Each row has a name. Each piece below is followed by the name of the row it came from, unless a question asks for something else. Each question is about the rows just above it. Some pieces are copies with a little noise.

[ 2.89  5.89 -7.82 -7.62  8.05 -5.06] = raru
[ 3.96  2.07  0.93  4.87 -5.05 -0.72] = kubaz
[-5.05  5.89 -2.26 -1.67  5.90 -5.04] = Tak
asked: [ 2.90  5.89 -7.82 -7.63  8.05 -5.05]
raru
Which value is in both Tak and raru?
[5.89]
Which value is in both raru and Tak?
[5.89]
Which value is in both Tak and kubaz?
[-5.05]
asked: [-5.05  5.89 -2.26 -1.69  5.91 -5.05]
Tak

[ 0.56  1.02  0.67 -0.01  1.30 -1.07  0.13 -0.46  0.58  0.04 -1.02 -0.02
 -0.67] : vov
[-0.42  0.72 -2.55  0.00  2.69 -1.45 -6.34  1.36  0.11 -7.44 -1.16 -0.01
 -0.16] : Tak
[-2.58 -0.28 -0.40  0.02 -0.92  4.69 -3.08  4.17 -2.86 -3.67  4.58 -3.25
  1.83] : raru
[-0.38 -1.18 -1.81  0.06  0.80  4.72 -1.44  3.63 -0.54 -1.25  5.60  7.77
 -8.73] : git
[ 4.22  0.63 -1.36 -0.01  3.88 -6.85  1.23 -4.79  4.92  1.72 -0.01  1.04
 -7.84] : lozus
[ 0.16  8.73  7.77 -0.07  7.77 -1.05 -0.36  7.78 -0.02 -1.82 -1.34  0.19
  1.53] : zole
The row with [-0.38 -1.18 -1.81  0.06  0.80  4.72 -1.44  3.63 -0.54 -1.25  5.60  7.77
 -8.73] is
git
The one value in zole and vov:
[-0.02]
asked: [-0.43  0.71 -2.56  0.00  2.68 -1.45 -6.34  1.38  0.11 -7.45 -1.15  0.01
 -0.17]
Tak
The one value in zole and git:
[7.77]
The one value in Tak and lozus:
[-0.01]

